In the rows, zero is written as 128.
T: rows in 3 groups, each row roughly a mix of its group's directions:
T (154 x 14):
[[145 123 162 143 156  97  85 161 134 105 122 111 150 123]
 [134 141 114 155 100 157 137  79 164 142 116 154 138 144]
 [151 161 118 151 100  92 105 113 143  99  91 129 134 143]
 [ 98 159 106 159  79 146 137 140 118 131 107 141 136 154]
 [159 117 143 179  96 142 129 113 144 143 131  96 159 127]
 [138 125 137 153 105 168 179 110 135 149 135 138 143 160]
 [107 104 135 143 141 142  73 151 153 147 156 105 145 133]
 [ 90 123 104 117 158 113 141 116 131 119 101 178  99 128]
 [111 117 153 114 126 134 105 107 144 115 102 151 138  66]
 [ 75 105 128  96 150 172 117 137 145 151 130 136 123 129]
 [124 115  93 144 165 142 122 110 140 120 111 114 184 147]
 [131 126 150 166 104 171 138 102 128 141 111  98 145  96]
 [162 151 129 178 105 103 119 158 128 149 128 123 158 142]
 [112  97 161  94  97 134 110 152  96 147 103 127 121 147]
 [ 82 140 119 102 173 117 133 127 110 130 103 101 100 138]
 [139 128 136 124 191 134 177 101 138 129 114 141 119 129]
 [ 91 126 118 117 143  98 166 170 157 153 129 147 120 125]
 [ 86 137 140 130 116 132 151 167 139 176 135 143 141 101]
 [150 119 172 129 130 147 150  81 138 118  98 126 126  94]
 [121 113 125 121 169 133 131 129 181 172 145 117 111 110]
 [105 113 131 126 135 133  72 138 166 122 121 131 124  81]
 [128 152 116 102 184 118 122 135 113  83 118 152 130 120]
 [166 133 121 153 119 144 104 148 147 164 150 143 171 115]
 [ 85 146  94 116 125 137 144 107 129  97  81 141 114 131]
 [164 134 119 156 135 113 104 107 126  95 127  93 165 104]
 [131  94 140 116 180 101  81 148 137 127 138 127 127 123]
 [143 112 149 145  90  94 112 140 125 160 159 102  97 124]
 [ 95 135 121  93  95 100 129 169 103 146 137 147 110 139]
 [113 117 116  72 132 110  88 132  98 122 128 132 113  95]
 [156 113 157 132  85 145 116  98 153 134 101 125 165 130]
 [135 133 122 119 145 176 147  89 157 145 127 171 118 122]
 [105 146 127 143 131 128 107 133 129  99  91 125 149  68]
 [130 108 161 108  79 131 116 150 126 152 125 144  91 103]
 [108 133 120  83 160 106 134 174 123 128 142 163 125 139]
 [111 143 141  93 122 124 165 135 113 129 126 176 127 171]
 [180 114 160 147 145 145 126 136 123 132 150 109 171 121]
 [108 167 102  96 162 120 162 136 146 141 137 159 119 135]
 [147 138 138 152 104  98  79 163 142 119 142 101 146 130]
 [129 110 149 128  87 148 167 172 138 128 123 119 155 151]
 [175 121 157 122 146 112 130 120 148 116 155  77 139 132]
 [140 143 158 148  63 154 138 118 119 126 105 111 126 137]
 [150 103 151 139 109 148 144 105  72 119 101 128 125 106]
 [ 87 121  97  82 114 139 114 101  96 121 118 145 126 145]
 [133 155 131 125  93 169 178 123 130 157 133 150 134 142]
 [ 90 117  90 117 148 166 124 119 148 145 106 125  95 105]
 [133 138 129 146 117 179 138  70 133 120  98 128 133 114]
 [ 64 133 107 116 102 134 134 128 128 129 109 168 117 144]
 [151 152 149 140 139  96 119 172 110  82 133 114 134 110]
 [ 84 128 102 129  92 151 149 139 139 134  99 134 161 153]
 [124 146 103 142 107 162 141 108 176 146 117 158 155 123]
 [159 137 157 147 129 107 153 168 105 110 129 102 153 100]
 [ 94 113 122  93 122 111 118 155 112 148 162 134 130 174]
 [157 146 123  96 164 122 138 120  99 107 128 130 132  76]
 [120 105 156 112  77 133 138 160 132 161 150 124 103 140]
 [122 119 131 172 154 105 112 145 114 122  84 115 167 136]
 [ 90 142 114 104 114 118 145 140 128 144 139 147 126 191]
 [132 118 133 129 104 142 156  88 109 119 125 113 145 187]
 [156 124 165 133  93 124  96 155 139 100 154  99 134 114]
 [164  99 147 140  91 119 122 110 118 103 149 122 157 164]
 [145 111 122 147  86 111  93 132 144 127 130  85 155 154]
 [ 82 132 120  89 159 121 135 152 101 135 119 143  95 112]
 [120 129 108 111 126  81 109 148  92  87 118 107 107 140]
 [138 152 133 128 108 180 137  89 115 145 119 162 154 118]
 [146 185  94 131 125 121 105 135 129 134 132 107 171 129]
 [169 131 175 157 147 142 123 131 129 117 141 104 133  88]
 [141 112  88 161 137 137  98 106 133 132 133  83 129  95]
 [109 134 153 110  78 115 130 134  76 104 114 124 119 139]
 [141  90 149 115 162 175 161 107 135 135 120 106 133 118]
 [109 124 157  96 137  99 139 179 108 125 147 139  97 135]
 [149 153 109 107 161 143 107  86 108 121 131 170 145 132]
 [150 134 136 154  99 108  94 160  96 118 138  91 149 125]
 [137 131 134  98  87 112 147 134  80 126 161 116 110 153]
 [133 144 124 151 134 171 124  85 142 117  92 158 151 113]
 [150 147 150 145  73 116 168 153 106 128 122 126 137 116]
 [129 113 170 120 150 126 139 160  86 149 108 147 125 162]
 [139  94 149 167 121 125 129 131 139 127 126  63 124 116]
 [131 159 138 107 122 126 114 106 106  79 141 172 141 107]
 [ 75  95 130 126 105 104 103 126 149 119 116 107  95 128]
 [133 117 122  99  61 148 118 140 136 159 146 109 125 121]
 [107 141 107 123 165  85 118 156 168 141 142 147 119 143]
 [186 130 141 153 101 134 115 115 122 102 134 114 161 106]
 [144 149 126 141 148 159 150  89 129  86  91 134 139 113]
 [104 124 109  96 166 100 123 175 121 128 146 124 109 154]
 [115 115 169 146 149  83 110 165 132 112 128 104 110 120]
 [ 99 111 123 136  96 157  89 146 148 172 130 126 118 105]
 [150 122  98 142 149 140 155  86 122 128 142 141 173 155]
 [157 120 121 125 141 135 116  81 114  81 107 120 135  91]
 [125 111 178 137 132 121 139 166 122 143 119 115  83 100]
 [ 98 124  94 119 123 101 104 170 141 141 152 139 133 166]
 [171 112 139 161 134 109 111 141 132  96 138  85 150 141]
 [ 99 115 121 146 147 158 162  98  88 111  97 129 126 144]
 [125  93 118 135 116  88 128 123 125 183 147  99 107 129]
 [152 124 144 154  83 122 106 121  89 116 138  94 125 155]
 [103 116 117 104 125 140 168  93 117 148 103 159 105 154]
 [173 122 143 129  84 158 132 114 146 150 138 142 134  93]
 [ 82 117 107  84 158 106 124 145 129 136 129 141  93 132]
 [161 141  92 144 137 146 114  87 139 125 129 115 174 111]
 [129 120 130 129 158 132 129 159 155 167 159 150 174 136]
 [132 137 188 147 113 127 163 135 101 136 105 157 136 134]
 [138 117  98 134  82 118 117 120 129 106 118 119 140 187]
 [107 113 129 133 137 100  87 174 151 139 135 146 105  99]
 [151 132 119 144 139 142 132  64 167 110 147 142 122 136]
 [143  95 138 126 141  97  98 167 139 127 163 100 123 154]
 [102 130 115 144 130 155 108 112 191 127 101 146 133 109]
 [161 156 126 170 165 121 113  99 148 124 133 139 150 104]
 [108 130 137  89 151  94 141 164 110 130 140 172 138 140]
 [158 156 151 107 109 144 152 132 124 119 116 145 105  74]
 [111  81 164 125  90 137 115 127 100 114 125 110 109 152]
 [ 90 106 117  94 139 132 148  98 104 126 126 127 122 179]
 [109 162 127 129 163 108 142 134 120  95 102 133 105  83]
 [ 72 119 130 111 148 121 143 159 154 138  91 138 110 137]
 [110  87 144 131  94 131 140 123  96 162 105 146 105 152]
 [ 79 135 104  92 148 127 153 142 157 134 117 160 120 117]
 [165 126 136 122 116 127 103 160 101 111 151 128 172 160]
 [152 126 130 138 103 190 128 117 153 162 113 109 119 119]
 [104 142 108 145 143 166  86 125 138 123 109 171 134 106]
 [153 135 168 113 109  91 122 159  89 112 152 119 141 126]
 [140 105  99 104 185 111 108 116 140 124 146 139 129 161]
 [168 108 145 127 131 119 109 125  88  94 133 120 142  84]
 [ 98 122 136 110 142 159 159 145 148 178 142 138 101 119]
 [ 92 128 126 144 130 136 142 180 136 166 113 133 104 160]
 [123 106 157 149  91  95 139 137 114 134 136  87 103 154]
 [ 87 138 123 123  99 171 121 166 112 164 143 132 132 121]
 [128 112 152 150 143 104 136 137  80 121 114  84 109 103]
 [139 128 121 109 200 118 128 126 149 121 154 154 123 122]
 [127 106 124  91 105 134 158  93 114 145 137 150 129 175]
 [108 129 111 137 159 131 176 121  89 127 111 169 127 142]
 [119 150 126 138  54 107 114 135 106 138 129 133 110 133]
 [139 100 155 176 137 116 128 123 152 131 124  84 128 162]
 [105 128 141 135 147 171 185 126 128 160 120 130 106 124]
 [163 138 137 169 121 160 129 100 128 106 111 109 169 120]
 [173 142 113 104 148 166 135 109 120 140 141 162 158 127]
 [105  89 119 129  87 106 123 137 122 162 134  88 109 144]
 [125  90 130 134 168 122 103 132 167 146 139 102  96 110]
 [118  97 116 120 146 135 127 146 181 174 138 115 104 132]
 [ 83 108 112 102  88 138 141 112 152 149 119 143 105 151]
 [167 111 155 149 130 117 114 161 101 147 140  82 125 139]
 [146 105 167 133  97 156 140 160 142 159 155 122 150 137]
 [145 141 136 173 145 113 141 121 113 107  91 118 169 155]
 [122 132 110 111 153 159 149  67 129 131 103 149 114 120]
 [144 105 143 160 101 109  89 123 108 137 123 137 177 141]
 [170 138 158 117 109 139 147 142 172 150 164 123 127 113]
 [ 81 164 125 138 146 155 134 135 147 115 101 150 139  94]
 [ 79 111 118 100 151 131 122 162 130 160 150 150 107 118]
 [ 92 130  98 107 152 102  98 168 109 111 116 128 146 110]
 [136 126 130 121 136  98  98 166 110  71 129 103 120 143]
 [166 149 130 128  80 136 143 104 171 147 126 150 130 132]
 [116 111  89  98 167  95 102 107 150 142 127 149 120 121]
 [ 71 114 121 151 122 122 116 140 102 132  89 135 105 154]
 [114 183 131 119 117 108 124 151 116 131 135 179 117 105]
 [121 133 141 125 161 106 155 136 133 128 162 129  90  78]
 [ 72 143  96  99 114 113 121 138 128 132 116 158 101 141]
 [144 119 139 136  81 136  83 134 160 148 123 127 117  90]
 [141 114 126  87 113  79 107 140 129 113 168 116 151 125]]

one row of each group, then the others: which group is each in?
[147 139 122 120 175 142 152 100 177 142 136 108 125 109] : (70)
[147 109 130 136 131 111 112 177 129 117 148 107 173 160] : (91)
[ 99 126  99 122 121 132 158 133 113 146 106 134 124 192] : (128)

[164 123  92 120 172 161 127 105 150 140 130 106 136 108] : (128)
[162 119 127 134 132 126 134  92 102  79 106 152 132  95] : (70)
[ 97  93 165 133 125 124 116 167  99 127 120 121  90 116] : (70)
[181 159 128 111 130 122 122 122 121  94 140 119 151  88] : (70)
[138 117 133 129 137  95  80 168 151 152 149 116 125 100] : (70)
[162  93 153 147 108 163 120 121 145 147 149 103 151 148] : (91)
[ 72 142 105 137 113 145 126 152 161 123 106 144 152 144] : (91)
[133 134 138 111  58 149 136 136 121 136 132 153 126 162] : (91)
[144 145 158 104 158 115 159 149 130 110 133 152  90  98] : (91)
[112 100 119  98 120 116 179 136 149 154 124 141  98 155] : (91)
[158 113 140 167 141 128 133 106 128 101 112  74 133 107] : (91)
